(in the rows, 128 means zero)
The rows of T fall into a few groups, which share some directions, and each row is roughly a mix of its group's hidden directions.
T, 106 rows:
[[149  72 125 128 120 124 101 116 128 113  47 102  93]
 [ 91 140 143  71 125 152 185  95 138 107 130 171  99]
 [161 112 150 155 116 137 147 188 121 184 169 120 166]
 [133 124 128  87 211 121 171 173 116 137 118 111 129]
 [140 142  86 133 170 206 124 151 130 135  95 108  95]
 [ 95 141 153 178  78 149 120 156 109 102 139 177  88]
 [162 167 139 135 104 181 120 110 129 138 116 157  54]
 [118 158 132 194 162 150  83 150  99 130 147 156 168]
 [126 148 132 149 176 117  78 160 107 107  97  84 180]
 [145  99 122  58 132  73 143  98 121  95 147 109  93]
 [125 110  99 131 133 147 119 107 164 115  93 154  40]
 [135 101 128 100  73 126 188 116 177 167 122 105 112]
 [117 160 182 177 133 137 131 112 150 143 168 192 137]
 [105  64 110  92 144 101 128 122 140 111  60  98 124]
 [147 156 132 213 129 137  65 137 108 135 145 128 120]
 [137  95 114  62  98  98 163 123 130 109 109  90  81]
 [160  53 116 134 177 147 172 121 167 129 118 123 125]
 [118 132 181 140  88 141 169 144 132 113 127 190  80]
 [101  63 134 150  84  69 112 154 115 104 116 128 151]
 [164  96 119  58 125 123 155 100 144 113  74  97 126]
 [132  78 134  92 188  70 149 143 114 148 111 134 157]
 [145 178 109  86 185 139 123  97 129 132 117  78 164]
 [135 177 125 179 175 182 106 113 132 143 147 146  91]
 [127 164 126 113  76 135 140 102 140 100 150 185  69]
 [167 125  93  93 144 108 121  78 158 153 120  75 169]
 [132 115  49 103 146 165  99  84 106 131 140 154 109]
 [142 120 148 119  75 101 182  88 184 106 150 113 125]
 [137  94 146  77  87  94 176 145 127 101 112 108  81]
 [ 99 159 144 180  77 144  91 144  99 123 152 170 102]
 [142 102 134  91 175  55 168 137 129 162 138 123 150]
 [134 128 183 112 113 143 162 125 196 140  72 128 149]
 [130 105  71 154 105 161 120 190  75 135 117 112 133]
 [143 113 138 206 130 126  73 168 106 157 125 106 142]
 [128 157 116 161 131 160 137 113 155 122 173 186  68]
 [130 108 131 119  49  95 120 113 125  82 112 161  89]
 [133 151 135 126 128 118 103  99 132 209 194 138 122]
 [127  82 122  70 114 129 197 153 163 151 132 143 117]
 [145 107 119  98 131 128 129 156 146 126  62  62 168]
 [130 121 149 149  69  82 151  98 158 158 176 156 108]
 [125 155 129 131 175 116  94  64 132 125 183 171 129]
 [116 153 153 163 123 106 139  91 143 156 205 165 116]
 [119 151 179 177 142 124 110 193 102 100 103 126 154]
 [ 70 108 158 198 139 136 126 146 108 125 161 169 133]
 [122 131 128 195 109 155 124 201 100 147 119 121 160]
 [203 101 115 134 172 137 144 126 146 143 137  85 172]
 [123 145 157 167 128 164 121 187 108 198 147 130 128]
 [113 171 157 176 173 107  85 122 105 114 173 152 146]
 [148 142 160 181 127 149  87 166  86 173 123 100 153]
 [160 143  63 126 147 158  86 104 133 152  92  85 146]
 [146 103 119 109 117  65 150 106 126 142 205 103 125]
 [142 139  95 105 151 156  94 116 119  88  79  77 173]
 [110 173 142 173 159 171  95 100 149 144 128 180 151]
 [116 159 199 178 120 148 141 147 163 141 112 165 150]
 [112 155 118 146 148 177 102  88 124 125 137 206 105]
 [139 131 113 134 202 154 131  61 142  87 112 119 127]
 [152 147 141 165 124 184 143 150 140 169 161 167  79]
 [129 122 155  91 102 130 170  79 170 131 137 175  82]
 [137 118 151 123  66 111 171  86 181  90 143 113 130]
 [125 172  99 155 114 107  54 130  83 154 135 130 155]
 [128 126 176 142  93 157 164 170 167 141  68 128 145]
 [157 158  91 114 134  95  87  89 130 173 142  88 171]
 [114 120 129 143  87 111 147 186  72 102 136 123  72]
 [134 104  43 102 121 123 122  97 112 155 161  93 114]
 [134 190 102 174  82 162 121 133 138 145 154 127  82]
 [122 176 125 125 160  69 118 176  77 147 148 124 151]
 [148 122 137 118 123 119 184 104 180 179 174 128  92]
 [167 158 128 177  79 138  94 160 127 157 159 149  90]
 [136 107  92  53 155 126 162 116 168 133  92 103 115]
 [133 141 113 124 171 116  99  60 134 136 191 163 138]
 [112 114 163 157  88 113 178 142 145 132 158 175  76]
 [103 140 129 177  71 158  78 132 103  90 111 157 119]
 [110 159  96  96 131 130 124  76 156  86 112 155  68]
 [133 101 136 152 113 110 105 199 112 184 121  93 160]
 [154 133  73 116 177 178  96 119 130 161  95  93 131]
 [120 117 139 104 143  64 119 142  94  84 102 116 191]
 [161 149 100  84 156 142 129  94 155 124 120  59 164]
 [122 106 135 174 177 125 120 166 116 160 149  96 191]
 [123 155 134 114  54 132 133 157 132 150 145 172  72]
 [ 91 131 162 189  98 109 106 148  89 117 167 155 156]
 [164  66 108  63 109 100 160 138 123 113 124  97 126]
 [158  98 123  95 135 102 142  68 172 179 150 108 145]
 [123  83 116  58 106  97 144 136 139 128  70  99 126]
 [143 124 117 108 145 156 123 101 186 160  81  99 184]
 [113  97 120  76 151  93 145 139 126 133 102  77 190]
 [128 142 162 108 135 162 140  74 189 136 103 182 125]
 [132 192  88 161 124 188 102 153 116 137 127 115  93]
 [112 159 175 147 117 153 148  89 177 147 134 188 111]
 [170 124 109 140 101 116  96  76 138  71 101 137  82]
 [142 143  80 122 170  99  96 155  88 127  82 100 168]
 [156  84 171  72 106 101 172 147 140  93 105 128 117]
 [127 148 164 199 110 163 118 140 106 139 168 172 107]
 [136  75  93 124 187 143 100 135 110 168  78 140 129]
 [126 145 155 146  65 109 140  92 158 153 191 145 109]
 [181 101 124 122 155 113 112 108 118 114  92  66 178]
 [146 106 108 110 178  56 144 144 115 183 125 129 145]
 [155 107 198 125 110 116 173 133 175 138 139 159 162]
 [189 116 128 140 155 136 112 151 120 168 113  66 172]
 [125  66 129 152 181 126 108 119 120 117  71  87 148]
 [125  75 161  97 156  59 169 130 131 145 139 148 145]
 [155 113  99 115 167 173 168 122 170 174 123 111  85]
 [132 105 171 144  79 110 172 189 102 111 143 146 103]
 [148 159 139 100 120 100 135  84 157 173 192 100 145]
 [151 201 142 158  92 144  97 151 105 159 168 138 124]
 [117  95 178 121  96  63 170 116 143 123 161 157 131]
 [100 140 151 142  81 135 155 180 112 110  83 115  73]
 [150 108 138  96 106  71 146  73 164 132 146 102 170]]

Here is one row of each group, with its name. Which group are the others in?
[114 111 148 189  83  98  91 178  99 142 149 135 147] | V
[146 128  90 114 145 103  65  98 108 148 105 100 187] | Q
[120 129 131  95 118 134 136 150 145 112  41  72 119] | M

[146 100  92  75 129  78 139  92 136 137 159  74 123] | M
[ 97 107 121  49 126  96 172 143 137 135 118 107 169] | V
[114 123  55  99 115 168 119 102 105 126 112 139  69] | M
[115 114 129 154  82  63  96 131  97  91 101 149 165] | Q
[140 164 112  87 105 162 132 128 151 155 105 144  50] | V
[124 137 122 155 120 126 135  86 132 160 211 177 115] | M
[114 167 127 137  97 145  72 125  97  67 111 107 168] | Q
[106 111 167 146 125 120 162 153 127 162 169 185  77] | Q
[128 169  88 145 154 177 106 175  97 102  86 109 117] | Q
